Turns in one plane each, and the order they were made in; the first pair answered:
S:
[ 11  30 -13  33  -6   3  24   1  -6] -> [-14  -3   1 -22  35  11  27   6  16]
[  9   0  17  -7 -49   3 -34  -3 -10] -> [ -3  -2  22 -29 -40  32 -10  -9 -12]
[  4  -7 -12  17 -10 -16 -23  -8  -4] -> [ -5   7  -8   1 -11  23  10 -19 -14]
[ -6 -23   4   8   3 -15 -26 -15 -12] -> [ -6   1  -4  16 -13   7   0 -27 -29]
N:
[ 16  -2 -21  -2   3   6 -20  -8   9] -> [ 19   3 -21   2   5   0 -14   2  14]
[-17   5 -16   0  38   7  24  -7  -2] -> [-9 23 -6  4 18 16 36  4  3]
[  8  -2   1   0 -13 -16 -34  -2   8] -> [ 11   2   1   0 -13 -20 -27   7  12]
T:
[  4  22 -25  31 -13  -3  17 -17 -10] -> [ 13  18  -9  18 -39   0  -4 -14  -8]
[  5   1 -13   8   5 -14  -6  -9  10] -> [  9   7   2  -3  -9 -11 -12  -3  14]
[ 12   1 -18   7   3   6  -3  -5  -3] -> [ 17   9  -9  -2 -10  10  -5   1  -1]
U:
[ 6 21  0  1 -1 -7 31  9 21] -> [  8  21  -4   5 -24   6  23 -12  -3]
[  9  15   8  -1 -15  23   2 -21 -12] -> [ -5   8   5 -13  27  13  18  -4  10]
[  5   4  19 -18  -8  -4  -9  28  21] -> [  3   1  14 -20 -32  15 -17  -1 -10]
B:
[-16  20   4 -18  37  26  37   8  20] -> [ -1  19   0   8  43 -14  11  26  35]
[  8   3  -5  20 -20 -12 -20  -7 -16] -> [ -8  -7   8 -16 -21  16  -8 -16 -17]
[  3  -6  10   7  -5  -8 -25  -9  -5] -> [ -2  -4   5   7  -9   6 -14 -17 -15]
Now pairs of rows:
Between the rows of a pair lie 2 to 3 turns.
[-22 -12 -35  15  59  -8  31  -6   7] -> [ 19  13   6  12  13 -38  -4  46  46]	N B S
[  7  12 -12  17  12 -17  21  31  25] -> [ 22   3  -2  15 -43 -14 -22   6   2]	B S U
[-13 -24 -32  33  22 -22 -35 -17 -26] -> [-34 -21 -28   3  28  28   5 -33 -37]	U B
[-18  -7  -7 -17  50  -1  28  10  20] -> [-19   4 -20   0  41  13  42  -6   2]	B B
[ 25  54 -19  65 -15 -26  22  22   4] -> [-23  -5 -53  42  37  -2  31 -38 -31]	U N
[-27 -47   4 -44  52   7   8 -17  20] -> [ 39  19  33  10 -37 -25 -22  32  40]	T T U
[ 4 41  6  9 19  3 28 26 26] -> [  6  43 -10  25  -9  17  26  -4  -6]	S B U
[ -3   8 -27  17  -6  18  22 -20 -13] -> [  9   3 -27  32   5 -25  -4   3  11]	B B
[  8 -15  34 -26   2   5   1  25  19] -> [ 2  5  8 -3 11 28 43  9 -1]	B S
[ 23   5  13   9 -38 -22 -39   5   4] -> [  2  17   5  -6 -37  34  10 -21 -24]	N S
[ -6 -22 -18  10  32 -20 -19  -5   8] -> [ -1  17 -16  10 -10  30  22 -20 -24]	U S
[  9  -8 -14  11 -18   1 -28  -9 -20] -> [ -4  -3  -5 -14  31   4   7  27  20]	S U
[-12 -21  15   0  -6  27 -20 -34  -2] -> [-14  -1  -2  20  34  22  19 -11  12]	U B S
[ 11 -16  -2   9  -7 -38 -37   2  -3] -> [ 19  -5   3   6 -39 -11 -26  -7 -20]	B B S
[ 22  11  18   3 -40  -7 -18   6  -9] -> [  4   1  -3  -8 -30  18   1 -27 -30]	N S
[  0  17   6 -12   4  19  30   2   5] -> [  4  19   6  -4 -11  27  23  -4  -2]	U U
[ 26  43 -12  31  -2  -6  34  25  11] -> [ 22  19   8   0  12 -18  18  48  38]	B B
[ 33  26  24   6 -35  12  -1   2  12] -> [ -1 -26  24 -41   8  22 -10 -21  13]	S N
[  4 -19  13  -6  13 -16 -24   9  11] -> [  2 -23  17 -15  -1  -4 -28  -6   1]	N N N
[ 34  50   5  46 -39 -15  11  36 -18] -> [ -9 -40 -27  36  20 -37 -36 -21 -42]	N N
[  7   9 -10  28 -10 -16  -5 -19   5] -> [ -8 -11  -2  -6  25 -14   0  -6  27]	S N B
[  6  -3  -6  21  30 -34 -25  18  11] -> [ 12   4 -14  37  11 -28 -33  -1  -7]	U N
[-22 -16  -5 -13  32   5  10   9 -14] -> [-13 -24   5 -13  15 -12 -18  17 -10]	S B B
[  0 -25 -22   9 -13   3 -12 -19 -32] -> [  7 -35 -22  12  -4 -17 -28  -5 -17]	B B
[-21 -25 -27   6  20   4   1 -30 -18] -> [ 11   9 -24  45   0 -23  -4  -3  -3]	B S N
[ 25  18  12  -6 -30  -5 -14  -3  -7] -> [ -3 -11   9 -43   6   9   3  -6  -1]	S U N
[  8 -23  -5   7  16 -25 -23  19  15] -> [  5 -32   5 -11 -17  -2 -35  -5  -7]	U B B
